The same turns and mirrors carry the whole set onto itself and the rows of a family onto each other. Which other rows belong to the same family as each row named below? List them in the order they appear above.
These 32 rows form 4 families of 8 rows each.
k923: [ 0.88, -1.84, -0.37, -0.37,  0.90, -0.58, -3.79,  0.27,  0.47, -0.23,
  1.18]
k194: [ 1.02, -1.71, -0.76,  0.08, -2.60,  1.68,  1.51,  2.49, -0.27, -0.79,
  0.42]
k589: [ 0.08, -0.82, -0.98,  1.60, -2.17, -0.93,  3.13,  1.11, -0.10,  0.31,
  0.13]
k502: [ 0.80,  1.44, -1.29, -1.79, -1.95,  1.70,  0.80, -0.49, -0.21, -0.49,
  0.87]
k506: [ 1.90, -0.17,  1.12,  1.54,  0.50, -1.88, -2.53,  2.12, -0.21, -2.01,
  1.65]
k123: [-1.83, -1.79,  0.39,  0.43,  2.50, -1.01, -1.70, -1.15, -0.46,  0.10,
  0.64]
k871: [ 1.17, -1.11, -0.14,  1.92, -2.71, -0.23,  2.57,  0.68, -0.70,  1.24,
  0.08]
k601: [-0.49, -0.39,  2.65,  2.32,  2.44, -1.42, -0.26,  0.81, -0.68, -0.48,
  0.63]
k336: [-0.64, -2.10, -1.20,  1.41,  1.45, -2.08, -2.34, -1.17,  0.16,  0.31,
  0.83]
k301: [ 1.35,  0.74, -0.72, -1.25, -2.32,  2.54,  0.66, -0.87, -0.34, -0.26,
  0.87]
k11: [ 0.61, -0.30, -0.84, -0.51, -2.02,  1.20,  1.81,  2.60,  0.20, -1.49,
  0.39]
k751: [ 1.15,  0.01,  0.80,  1.65, -2.49, -1.17,  2.86,  0.23, -0.33,  0.88,
  0.57]
k897: [-0.25, -0.49, -1.34, -2.46, -2.15,  2.12,  0.50,  0.40, -0.17, -0.55,
  0.52]
k166: [ 1.77,  0.64,  1.96,  1.39,  0.84, -1.41, -2.22,  1.32,  0.17, -2.37,
  1.55]
k99: [ 1.61, -1.41, -0.58, -0.06, -2.97,  0.22,  1.43,  2.55,  0.18, -0.56,
  0.66]
k817: [-1.68, -2.05, -0.46,  0.82,  1.41, -1.83, -2.07, -1.04,  0.23, -0.62,
  0.84]
k37: [ 0.27, -1.44, -0.50,  1.65, -2.39, -0.21,  3.25,  0.68, -0.04,  0.54,
 -0.07]
k614: [ 1.00, -0.79, -0.16, -0.17, -2.20,  2.11,  2.08,  2.28,  0.05, -1.40,
  0.61]
k346: [ 0.27,  0.87, -1.25,  0.25, -2.13, -0.69,  1.84, -1.81, -0.45,  1.53,
  0.52]
k325: [ 0.39, -1.16, -0.80, -0.37,  0.62, -1.23, -4.05,  0.45,  0.14, -1.08,
  1.40]
k930: [-2.24, -0.83,  0.11,  0.84,  1.94, -1.61, -2.15, -1.25, -0.62, -0.35,
  0.84]
k312: [-0.80,  1.01,  0.07, -0.65, -1.51,  0.73,  2.15, -2.08, -1.03,  0.74,
  0.12]
k580: [-0.85,  0.28,  2.05,  2.62,  1.80, -2.12, -0.75,  0.55, -0.93, -1.17,
  0.75]
k214: [-1.40, -0.27,  1.62,  2.03,  1.91, -1.87, -0.45,  0.79, -0.16, -2.10,
  0.68]
k460: [-1.62, -1.64,  0.72,  2.41,  2.40, -1.39, -0.10,  1.28, -0.18, -1.27,
  0.43]
k55: [ 1.96,  0.40, -0.13,  0.47,  0.59, -0.73, -3.41, -0.76,  0.14, -0.55,
  1.68]
k219: [ 0.15,  0.27, -0.62, -1.45, -1.88,  2.94,  0.88, -0.20, -0.61, -0.27,
  0.57]
k531: [ 2.41, -0.49,  1.85,  1.26,  1.07, -1.00, -2.08,  2.09, -0.02, -1.00,
  1.35]
k867: [ 0.42,  0.66, -0.13,  0.34, -2.07,  0.88,  1.77, -2.04, -1.22,  1.31,
  0.42]
k934: [ 1.23, -0.86, -0.47,  0.18,  0.21, -1.64, -3.62, -0.26,  0.72, -1.01,
  1.87]
k685: [ 0.41, -0.07, -0.76,  0.49, -2.24,  0.22,  1.71, -2.20, -0.29,  1.61,
  0.32]
k451: [ 0.86,  0.59,  1.67,  1.24,  1.76, -0.19, -1.65,  2.08, -0.30, -2.29,
  1.35]

Same family as k194: k871, k166, k817, k214, k219, k867, k934
Same family as k601: k923, k589, k502, k123, k11, k346, k531
Same family as k685: k506, k301, k37, k614, k325, k930, k580

The same turns and mirrors carry the whole set onto itself and the rows of a family onto each other. Which other rows belong to the same family as each row named below? List them in the order they appear above.
These 32 rows form 4 families of 8 rows each.
k92: [ 2.12, -1.03,  0.82, -2.81, -1.62,  2.25,  1.12, -1.82,  1.28, -2.06]
k514: [ 1.10, -0.91,  1.53, -0.40, -1.00, -0.44,  3.76, -1.07,  2.85, -2.04]
k305: [ 3.62, -0.30,  0.73,  0.92, -0.29, -0.13, -0.54, -1.83,  0.15, -0.94]
k57: [ 0.45, -1.54, -0.91,  1.36, -0.97, -0.42, -1.09,  0.02, -0.43,  0.73]
k132: [-0.61, -2.83, -1.39, -2.02,  0.12,  0.12,  0.18, -2.13,  1.79, -1.82]
k379: [ 0.50,  0.05, -2.12, -0.04, -1.03, -0.05, -0.99,  0.12,  0.26,  0.77]
k367: [ 1.54, -0.74, -0.85, -2.99, -0.33,  1.82, -0.85,  0.05,  0.03, -0.44]
k120: [-1.50,  1.36,  1.32,  0.76, -2.13,  0.48, -0.11,  0.21,  2.03,  0.77]
k100: [-2.16, -0.91, -0.80, -2.46, -0.06,  0.49, -0.11, -1.06,  3.00, -1.09]
k359: [-0.02, -3.59,  1.01, -0.65, -0.20,  0.03,  0.83, -3.08,  1.96, -2.58]
k992: [-1.57, -2.56,  2.52,  0.61,  1.32, -0.12, -1.63, -0.43,  1.44, -0.51]
k702: [ 0.54, -1.49,  1.86, -0.65,  2.46, -0.08, -2.52, -0.78,  1.32, -0.78]
k574: [ 1.09,  0.21,  1.83,  0.76, -2.92,  0.63,  1.96, -2.69,  2.50, -1.40]
k358: [ 0.91,  0.40,  2.12, -2.02,  1.92,  0.30, -1.48, -1.46,  2.94, -1.75]
k665: [-1.76, -0.77,  1.24,  1.63, -2.92,  0.37,  0.73, -0.22,  1.55,  0.47]
k530: [-1.04, -0.01,  1.23, -1.99, -0.79,  2.16, -1.24,  1.53,  0.85,  0.57]
k758: [-0.05, -2.60, -0.02,  0.83,  0.54, -1.20,  1.13,  1.36,  0.14,  0.19]
k561: [ 0.00, -0.19, -1.29, -1.06,  0.75, -0.85,  0.84,  1.84,  1.19,  0.26]
k701: [-1.72, -1.83,  1.53,  0.91, -1.24, -0.59,  2.91,  0.81,  2.02, -0.41]
k769: [-1.63, -3.45,  1.04, -0.55, -1.97,  1.91,  0.21,  0.32, -0.01,  0.16]
k609: [ 2.86, -1.90,  3.57, -0.85, -0.18,  1.95, -0.31, -1.14,  0.31, -1.38]
k108: [ 1.69,  1.49,  3.07,  0.94, -1.76,  0.64,  0.71, -1.79,  2.44, -1.02]
k988: [ 2.62, -0.66, -0.91, -1.41,  0.58, -0.78,  2.23, -0.34,  1.51, -1.43]
k696: [ 3.21, -0.22, -1.06, -0.32, -1.18,  0.12,  0.45, -2.30,  0.79, -1.35]
k25: [ 3.06, -1.59,  1.24,  0.51,  1.59, -1.12,  0.96,  0.18,  0.49, -1.14]
k757: [-1.49, -3.34,  2.97,  0.63,  0.01,  0.10,  0.18, -2.02,  2.17, -1.79]
k287: [ 0.14, -0.03,  4.35, -0.96, -1.15,  2.56, -0.20, -0.05,  1.71, -0.53]
k736: [-0.67, -1.94,  2.19, -1.56, -2.82,  2.38,  1.83, -1.13,  1.77, -1.36]
k700: [-1.04,  0.52,  1.38, -2.45,  0.32,  0.70, -0.32, -1.28,  3.76, -1.40]
k293: [ 1.52, -3.58,  0.79, -0.55, -0.43,  1.57, -0.97, -0.23, -1.23, -0.42]
k150: [ 1.85,  0.47,  3.63,  0.28,  0.59, -0.34,  1.94, -0.11,  2.48, -1.40]
k582: [-1.12,  0.90,  2.09, -0.11, -0.06, -0.26,  1.55,  1.90,  2.63,  0.09]

Same family as k150: k514, k758, k561, k701, k988, k25, k582
Same family as k574: k305, k57, k379, k120, k665, k108, k696

The same turns and mirrors carry the whole set onto itself and the rows of a family onto each other. Which other rows belong to the same family as each row named below? List them in the order they appear above.
These 32 rows form 4 families of 8 rows each.
k560: [ 1.65, -1.65, -1.30, -0.19,  2.00, -0.56,  2.00,  2.24, -0.07, -0.86]
k545: [ 0.99,  3.41,  0.31,  2.58, -0.61, -1.30, -0.48, -0.97, -1.53,  0.58]
k621: [-0.35,  1.14,  1.14, -0.04, -0.96,  0.70, -0.20, -1.61, -0.37,  1.45]
k235: [ 0.97, -1.38, -2.21,  0.81,  1.26, -0.47,  1.33,  2.57, -0.04, -2.05]
k199: [ 2.09, -0.52, -1.99,  1.15,  2.33, -1.23,  1.31,  2.52, -0.58, -1.65]
k816: [-0.49,  3.38,  0.44,  1.59, -0.64,  0.15, -0.66, -0.75,  0.54, -0.28]
k387: [ 0.96, -2.49, -1.44,  0.90,  1.30, -1.21,  3.27,  1.24, -1.30, -0.84]
k649: [ 1.45,  0.35, -3.34,  2.07,  0.97, -2.97,  1.59,  1.80, -0.76, -1.52]
k148: [-0.90,  1.70,  0.87,  1.37, -1.63, -1.82, -0.31, -2.01, -0.67,  0.88]
k940: [-0.18,  1.05,  1.66,  0.12, -1.27,  0.61,  0.78, -0.68, -0.43,  1.68]
k719: [ 1.42, -1.38, -3.40,  0.14,  1.47, -2.71,  1.64,  0.45, -0.89, -0.42]
k786: [ 2.37, -0.43, -2.78,  0.81,  2.48, -2.49,  1.60,  1.28, -0.94, -0.81]
k374: [-1.23,  1.83,  1.60,  1.94, -1.74, -0.54, -0.48, -0.52,  0.00, -0.22]
k154: [ 1.12, -1.10, -3.14,  0.18,  0.75, -3.15,  2.48,  0.41, -0.52,  0.25]
k834: [ 0.74, -2.38, -2.20, -0.59,  1.10, -1.06,  2.09,  1.33, -0.18, -0.59]
k131: [-0.76,  2.48,  0.82,  2.30, -1.50, -1.66, -0.61, -1.19, -0.68, -0.05]
k847: [ 0.81, -0.62, -1.94,  1.50,  0.51, -0.80,  1.98,  3.15,  0.25, -2.08]
k324: [-0.14,  3.53, -0.32,  1.18, -0.46, -1.16, -0.56, -1.99, -0.04,  0.54]
k844: [ 1.12, -1.69, -1.54,  1.84,  1.25, -0.85,  2.69,  2.01, -1.36, -1.81]
k975: [ 1.53, -0.47, -3.21,  1.62,  1.58, -2.25,  0.92,  1.64, -0.76, -1.92]
k886: [ 0.25,  2.44,  1.74,  2.16, -0.99,  0.96, -0.15,  0.60, -0.61,  0.04]
k664: [-0.44,  2.36,  0.26, -0.06, -0.76, -0.50,  0.08, -2.29,  0.37,  1.40]
k299: [ 1.91, -1.46, -2.09, -0.52,  2.16, -1.87,  2.20,  1.02, -0.54,  0.08]
k900: [-0.86,  2.30,  0.99,  0.28, -0.95,  0.75, -0.09, -0.88,  0.90,  0.46]
k855: [ 0.40, -2.06, -1.83, -0.42,  0.29, -1.04,  2.84,  1.80,  0.34, -0.26]
k805: [ 0.35,  2.32,  0.03,  0.71, -0.63, -0.91, -0.52, -2.69, -1.17,  1.57]
k482: [ 1.34, -1.83, -2.16,  1.36,  1.46, -2.30,  3.05,  0.61, -1.62, -0.53]
k183: [ 1.63, -1.20, -2.20,  2.28,  1.61, -2.04,  2.53,  1.26, -1.74, -1.58]
k603: [ 0.49,  3.04,  0.19,  2.13, -0.60, -0.32, -1.43, -1.36, -1.14,  0.00]
k400: [-0.05,  2.19,  1.26,  1.40, -0.99,  1.35, -0.81, -0.34, -0.33, -0.06]
k152: [ 0.61,  1.97,  0.37,  0.65, -0.86, -1.48,  0.43, -2.06, -1.29,  2.31]
k586: [-1.44,  1.12,  1.52,  0.95, -1.79, -0.73,  0.06, -1.36, -0.15,  0.78]

Same family as k900: k560, k199, k816, k786, k324, k664, k299
Same family as k649: k545, k940, k154, k847, k886, k855, k152

